In the rows, zero is written as 128.
Each path below is one point turned by a fixed rotation once a step. After each direction that follows a path, write how fast that rotation turns it, in degrees each step (0 if it stays still).
Each turn is a multiple of 5 degrees from 10 to 175, or 0.
Each row of a path follows its step; steps can be skipped.
Rotation 1:
step 0: [122 127 133 127 132 129 114 131 132 126 122 124 125 125 129 129 142 126
 129 118 118 126 124 121 132 127 128 122 124 133 126 127 125]
step 1: [127 132 137 122 136 134 132 126 141 133 130 132 130 125 136 122 134 132
 122 129 128 137 129 126 127 132 117 122 132 131 126 127 126]
step 2: [125 134 123 133 128 128 131 122 125 125 122 134 129 127 136 126 122 140
 130 136 135 129 135 129 116 124 127 118 132 129 128 131 127]
step 3: [141 127 122 126 120 120 120 122 117 129 121 123 128 133 134 132 132 127
 139 131 131 130 131 125 125 127 124 131 130 121 133 131 129]
step 4: [125 129 130 127 121 129 130 125 127 131 137 130 131 136 120 130 136 126
 132 127 131 134 123 127 136 128 128 142 134 130 138 137 130]
step 5: [125 137 132 134 126 132 137 129 132 127 131 130 127 127 125 136 129 134
 125 128 123 120 112 134 128 121 132 132 125 127 128 127 136]
step 6: [131 125 132 122 136 122 138 137 123 127 121 130 133 120 130 127 126 123
 123 133 125 120 126 125 132 123 128 125 122 117 126 127 134]
step 7: [126 120 125 129 129 136 122 132 124 125 128 135 135 120 122 127 135 124
 123 131 130 124 139 118 130 135 135 124 125 127 124 133 127]
step 8: [135 127 128 128 123 134 125 121 136 123 138 129 128 133 125 126 133 130
 129 124 120 128 135 126 121 139 127 124 130 127 121 118 133]
step 9: [118 122 128 121 129 124 128 118 128 124 137 128 126 131 129 121 115 132
 128 126 130 128 126 137 120 130 121 128 131 120 132 124 126]
[130 130 129 126 125 126 126 128 126 130 130 128 128 125 130 126 128 130
 130 125 131 132 127 131 127 127 129 126 130 129 127 131 130] => 45
Rotation 2:
step 0: [126 124 119 117 126 131 129 112 134 137 123 132 134 126 132 114 122 128
 127 127 135 122 134 130 132 128 124 126 131 131 130 130 128]
step 1: [131 127 136 123 122 129 121 122 129 116 132 124 132 125 128 131 127 136
 124 124 135 130 121 122 139 136 117 127 133 134 123 133 131]
step 2: [134 126 122 128 126 121 122 129 134 124 132 129 121 124 126 127 131 127
 116 132 136 118 116 131 120 131 133 123 127 121 116 125 130]
step 3: [124 123 128 125 125 128 126 124 130 134 117 120 117 116 130 131 132 121
 130 128 128 124 135 127 123 129 135 119 136 135 125 140 127]
step 4: [131 125 129 128 136 123 139 121 130 126 131 132 131 129 119 116 128 132
 134 127 134 120 134 130 129 136 118 121 134 131 130 139 129]
step 5: [129 118 141 128 128 126 121 113 136 129 141 129 128 132 129 129 128 128
 121 131 129 128 125 132 134 128 127 136 133 129 119 130 126]
step 6: [123 137 131 125 126 123 111 125 129 135 131 131 131 118 127 127 125 132
 125 130 132 121 117 129 121 126 132 118 122 128 128 134 127]
step 7: [115 125 122 117 120 132 134 125 137 119 126 127 119 122 120 123 129 121
 129 128 128 130 124 131 125 132 130 125 127 132 130 139 128]
step 8: [127 121 130 133 129 130 132 128 136 128 138 127 123 127 136 131 134 134
 128 127 128 122 135 131 129 136 115 119 128 122 127 138 140]
step 9: [125 118 129 126 139 129 120 115 127 139 130 133 118 127 127 125 124 130
 120 127 143 130 129 129 130 127 126 126 127 126 125 123 126]
[128 129 129 124 130 128 128 129 124 123 126 129 128 128 125 129 129 127
 130 126 131 128 128 129 128 128 126 130 127 129 129 131 128] => 120
Rotation 3:
step 0: [117 128 128 120 122 123 128 123 124 121 121 130 126 127 131 129 117 120
 138 124 131 133 130 123 129 123 135 135 122 125 136 125 131]
step 1: [122 124 130 127 132 120 132 122 130 128 126 124 124 140 122 135 131 122
 124 135 132 126 122 121 121 137 129 123 122 137 126 132 131]
step 2: [126 123 132 125 122 127 123 126 128 133 115 139 125 130 126 129 116 127
 132 126 119 136 134 127 131 136 125 128 128 130 129 118 132]
step 3: [117 129 131 127 131 120 124 127 129 126 128 122 118 127 132 126 124 132
 125 126 132 131 113 116 122 131 121 124 128 127 126 130 138]
step 4: [118 122 123 132 128 124 128 122 125 122 128 131 138 128 132 132 120 116
 133 125 123 130 131 125 133 129 129 129 122 131 124 117 134]
step 5: [122 130 138 125 126 124 138 126 125 129 130 123 118 136 127 135 128 138
 123 127 128 130 127 122 126 134 134 130 122 137 124 124 137]
step 6: [129 113 124 124 133 124 121 126 131 132 121 131 133 125 128 135 123 128
 123 122 123 131 130 123 129 133 124 129 137 131 122 118 135]
step 7: [113 128 133 130 126 126 129 125 129 129 132 128 117 122 139 128 122 138
 121 129 128 122 126 129 133 125 124 122 125 129 130 124 139]
step 8: [123 115 127 127 138 127 134 129 121 126 133 119 137 129 136 126 130 121
 134 122 122 131 130 126 128 130 125 129 131 137 124 122 135]
step 9: [125 129 138 119 131 127 134 128 135 130 129 128 126 129 126 130 122 135
 120 129 130 123 135 125 134 118 135 135 123 136 130 121 138]
[125 130 130 130 128 128 132 131 128 124 126 127 131 128 129 124 129 126
 127 127 130 129 128 127 128 125 127 127 128 126 126 126 128] => 85
[129 128 125 127 128 126 125 131 127 126 127 128 131 129 129 129 128 126
 127 134 125 129 130 128 129 127 125 130 129 129 127 127 129] => 160
Rotation 4:
step 0: [128 128 123 136 136 138 123 129 138 135 131 134 127 124 129 121 119 123
 135 131 132 138 133 124 125 127 130 120 134 130 130 121 126]
step 1: [141 126 125 135 122 128 121 134 134 126 129 128 133 117 135 131 127 117
 123 132 130 139 132 127 125 124 129 124 124 135 130 133 130]
step 2: [133 130 130 134 129 133 117 129 128 127 131 132 133 120 121 130 124 125
 129 130 136 138 117 123 124 133 133 123 129 118 139 130 132]
step 3: [134 126 121 136 127 129 123 131 137 122 132 136 130 128 123 128 120 121
 124 129 129 134 136 132 131 128 129 119 131 115 127 127 119]
step 4: [135 129 127 136 123 124 128 129 135 121 129 138 126 120 131 131 125 116
 129 136 127 130 118 134 117 127 127 131 127 122 126 138 129]
step 5: [123 131 132 136 127 129 125 128 136 121 129 125 133 122 119 140 122 129
 140 132 126 131 126 131 130 129 133 121 127 118 129 137 129]
step 6: [132 136 130 136 127 122 134 117 139 127 130 131 128 124 123 124 123 120
 128 122 124 131 132 139 127 118 135 124 129 121 128 129 125]
step 7: [121 129 131 132 130 128 131 129 141 130 131 134 126 123 137 136 126 120
 138 119 126 137 123 135 121 129 127 127 132 129 126 134 134]
step 8: [131 129 135 139 127 129 134 132 134 130 127 122 134 123 127 128 117 132
 139 124 131 137 136 129 123 125 139 124 124 128 127 131 134]
step 9: [133 136 127 130 128 126 133 126 131 128 132 130 136 120 130 132 125 125
 118 118 126 141 130 136 127 127 135 128 132 128 135 123 137]
[128 124 127 129 124 127 132 128 132 131 127 129 126 127 131 129 131 128
 128 131 129 128 127 127 126 130 128 126 129 129 126 127 126] => 110
[123 128 132 126 124 129 126 131 128 128 128 128 128 128 128 128 129 124
 127 127 127 130 123 126 127 128 128 131 129 127 128 128 129] => 135
Rotation 5:
step 0: [127 126 138 132 133 139 127 130 126 118 123 132 119 127 135 128 127 126
 133 128 136 123 132 120 135 117 128 137 123 119 126 125 132]
step 1: [130 128 126 138 130 127 134 136 138 121 133 122 132 131 145 124 133 128
 130 130 122 132 133 126 123 115 128 126 135 133 127 129 124]
step 2: [127 127 129 141 127 122 137 118 121 120 123 133 128 123 138 126 132 123
 118 119 132 130 131 122 132 130 130 136 120 124 131 126 124]
step 3: [128 125 130 135 129 135 124 135 139 119 132 131 127 113 130 132 131 122
 124 138 125 135 130 124 126 133 137 130 134 126 130 136 125]
step 4: [129 131 130 140 130 124 130 125 123 121 126 121 123 131 130 129 123 113
 124 123 128 126 144 136 127 137 130 121 128 132 122 132 131]
step 5: [129 127 134 127 139 129 129 137 122 123 119 135 126 118 130 120 128 116
 131 128 135 132 122 131 128 123 129 127 134 121 132 139 133]
step 6: [136 134 123 137 130 122 132 125 130 124 130 117 116 127 127 127 130 119
 140 133 127 131 130 118 125 123 125 121 124 133 125 136 126]
step 7: [136 127 127 141 138 126 130 132 127 130 118 133 131 132 129 130 123 129
 128 126 138 133 130 126 133 121 137 134 120 116 120 132 130]
step 8: [117 129 130 140 136 134 126 134 131 128 135 129 125 129 134 130 127 124
 127 134 123 123 129 117 121 119 126 124 124 126 134 138 120]
step 9: [128 132 120 130 123 129 136 130 115 120 130 128 127 133 141 130 122 123
 127 126 135 135 139 126 129 125 140 130 126 127 125 127 119]
[127 130 129 127 126 131 130 126 131 123 128 130 130 131 128 126 128 128
 125 127 124 129 128 126 132 128 128 128 130 127 128 126 127] => 40
[129 127 125 128 128 125 129 129 125 127 132 127 128 132 128 127 132 127
 129 128 126 128 130 131 131 129 130 128 125 129 126 128 128] => 145
[127 127 128 126 129 127 127 132 127 125 126 127 127 128 128 129 129 130
 128 127 130 131 126 130 129 128 131 130 131 122 127 126 126] => 160
Rotation 6:
step 0: [120 124 138 127 122 125 125 133 121 124 121 129 120 123 120 125 129 125
 130 121 133 128 133 132 127 131 135 128 116 128 125 135 121]
step 1: [124 125 127 121 135 129 123 129 130 124 127 136 123 130 133 138 138 124
 131 125 133 132 122 130 129 124 135 117 116 123 132 133 127]
step 2: [131 128 131 126 134 127 115 135 123 121 134 131 130 130 123 122 126 124
 131 127 133 117 127 124 131 132 137 119 127 128 139 127 129]
step 3: [130 130 136 122 125 131 123 128 121 123 140 124 126 131 131 124 131 128
 118 123 135 126 123 125 132 119 124 129 125 130 133 138 119]
step 4: [125 135 128 132 128 116 124 127 125 124 136 133 133 131 134 119 132 126
 121 120 133 130 122 126 132 123 138 132 123 127 122 130 137]
step 5: [121 132 130 133 135 129 117 134 125 130 126 124 127 124 131 128 124 120
 119 135 127 127 122 129 128 116 136 130 135 127 129 136 135]
step 6: [122 123 130 133 132 123 120 126 120 133 134 127 135 123 129 128 117 136
 133 133 132 133 127 117 126 121 129 132 120 125 128 136 128]
step 7: [119 124 126 118 132 128 130 129 120 135 124 135 129 132 127 124 121 133
 116 127 134 135 135 127 126 128 130 129 127 124 132 136 137]
step 8: [129 123 130 123 136 123 130 129 135 122 125 132 131 132 132 129 119 127
 132 129 136 133 119 128 123 132 132 139 133 126 138 138 132]
step 9: [118 126 139 128 124 125 128 135 124 127 130 136 120 126 123 122 117 124
 132 126 135 130 129 133 124 132 131 135 132 124 128 130 118]
[130 132 130 127 126 128 129 128 129 128 130 127 131 128 128 129 129 126
 128 128 133 126 127 130 130 125 130 124 129 128 128 125 126] => 40
